In the rows, 128 means zero.
Where one turn sends some rows of the set: a few examples, then the rows asked:
q_628: [125 144 119 135 155 153 137 134 118 158 134 120 150 126 127 135 169 113
 104 137 170 112 141 164 149 130]
q_811: [145 108  91 100 113 128 116 125 137 142 124 121 139 147 159  81 143 110
 112 129 146 144  98 149 145 158]
q_36: [140 117 124 159 151 127 136 117 104 143 139  95 172 169 132 156 164 121
 125 138 121 139 112 164 141 129]
q_843: [151 110 116 104 103 140 120 131 151 142 124 122 153 160 153  73 151 111
 115 130 148 135 111 139 143 152]
q_588: [133 117 113 137 106 118 121 111 142 151 133 107 165 166 168  83 146 102
 116 133 125 135  87 149 147 158]
q_194: [131 131 120 102 106 127 112 117 142 138 131 116 152 154 150  76 165 108
 124 132 148 151  94 150 149 152]
q_251: [154 129  93 111  96 119 119 121 147 143 124 140 154 155 142  98 134 111
 107 108 132 152 101 144 151 142]
q_32: [145 125 123 139 164 141 136 130 118 150 134  93 159 167 125 141 171 134
 133 141 141 138 120 174 136 119]
q_881: [142 135 128 125 164 160 131 143  98 167 140 115 150 140 137 127 159 136
  92 129 168 134 121 165 138 114]
q_654: [150 107 114 117  85 131 123 114 147 139 128 131 153 167 157  90 149 103
 110 115 135 139 110 131 145 155]
q_84: [131 131 117 109  92 121 116 103 144 136 131 125 148 159 149  89 164 103
 120 118 141 155  95 144 149 151]
q_728: [150 124 120 142 121 152 134 103  98 149 139 126 145 148 162 156 187 119
  78 106 144 124 121 151 136 113]
q_916: [148 122 119 160 113 144 161 118 111 150 145 120 141 158 127 155 158 122
  91  97 149 134 134 139 155 121]
q_986: [145 106  90 106 101 123 120 112 138 140 125 129 136 153 161  93 143 107
 108 116 140 146  99 144 144 157]
q_477: [156 138 131 121 162 148 134 134  98 139 122 114 158 135 127 117 166 130
 109 130 167 121 132 156 142 100]
q_798: [142 103  93 112 108 121 115 117 127 138 127 123 147 148 164  89 139 102
 107 128 133 145  92 144 148 164]
q_810: [151 127 123 136 148 162 153 150 116 156 142 101 142 146 124 120 161 138
 102 130 174 125 135 154 154 120]
q_471: [164 136 132 140 124 115 159 129 111 145 135 105 130 152 127 145 166 134
 112 107 152 132 142 151 137 113]
q_713: [143 133 123 142 129 146 142 110 101 165 142 136 144 153 138 159 159 126
  82  94 149 142 124 151 137 111]
q_648: [139 114 127 171 140 144 148 142  85 141 151  99 170 143 138 134 148 116
  92 139 140 124 117 143 163 142]
q_141: [155 135 127 140 126 132 144 102 100 134 125 135 153 147 129 151 165 118
  99  95 147 130 134 141 141  98]
q_65: [152 128 122 123 147 167 127 128 102 155 136 112 143 139 158 130 190 131
  87 128 166 118 122 163 136 112]
q_431: [156 125 136 164 126 103 154 130  85 133 140  97 157 146 139 148 155 119
 105 125 127 129 125 145 146 132]
q_271: [138 124 112 118 115 130 121 122 155 159 129 105 153 165 161  71 152 114
 123 135 145 133  95 157 143 148]
q_608: [117 134 121 160 147 139 135 123  98 147 139 119 169 126 137 148 160  97
  95 140 144 113 129 155 157 146]
q_947: [123 142 116 150 129 140 144 109 119 155 135 135 146 136 128 160 167 104
  95 110 154 118 143 153 149 131]
q_980: [160 132 137 138 150 120 148 154  96 141 135  85 149 139 133 122 162 134
 115 141 153 123 131 157 143 125]
q_16: [146 103 118 121 101 132 117 127 134 135 128 120 167 159 160  78 144 100
 110 136 131 135 101 133 149 165]
q_3: [155 129  96 101 117 129 113 140 143 144 123 128 159 148 141  79 134 116
 111 130 142 145  98 152 154 145]
q_650: [149 123  96 122 108 117 113 129 129 137 127 130 172 148 148  91 128 105
 105 129 122 147  89 143 159 155]
q_711: [144 118 125 149 142 152 123 122  79 143 142 109 166 136 168 139 180 115
  79 137 139 117 107 155 144 130]
q_915: [139 123 109 126  95 122 127 104 159 159 129 118 147 174 162  89 151 109
 118 113 135 138  98 149 141 144]
q_349: [133 123 131 158 150 141 129 128  73 155 148 117 173 140 149 146 149 116
  80 129 135 135 106 153 147 133]
q_729: [128 127 120 117 101 119 111 111 131 131 133 116 161 154 155  83 160  98
 119 133 134 152  88 145 153 159]
q_230: [146 124 133 154 148 129 132 121  72 125 129 116 182 133 141 136 155 109
  97 133 134 122 117 143 151 120]
q_688: [145 124 119 145 142 132 143 109 123 151 134 106 152 177 125 162 171 129
 128 117 133 143 124 165 134 115]

q_713 -> q_349
q_84 -> q_729
q_648 -> q_810
Now these:
q_251 -> q_650
q_628 -> q_947
q_271 -> q_915
q_16 -> q_843
q_65 -> q_728
q_811 -> q_986
q_471 -> q_431
q_688 -> q_36
q_230 -> q_477

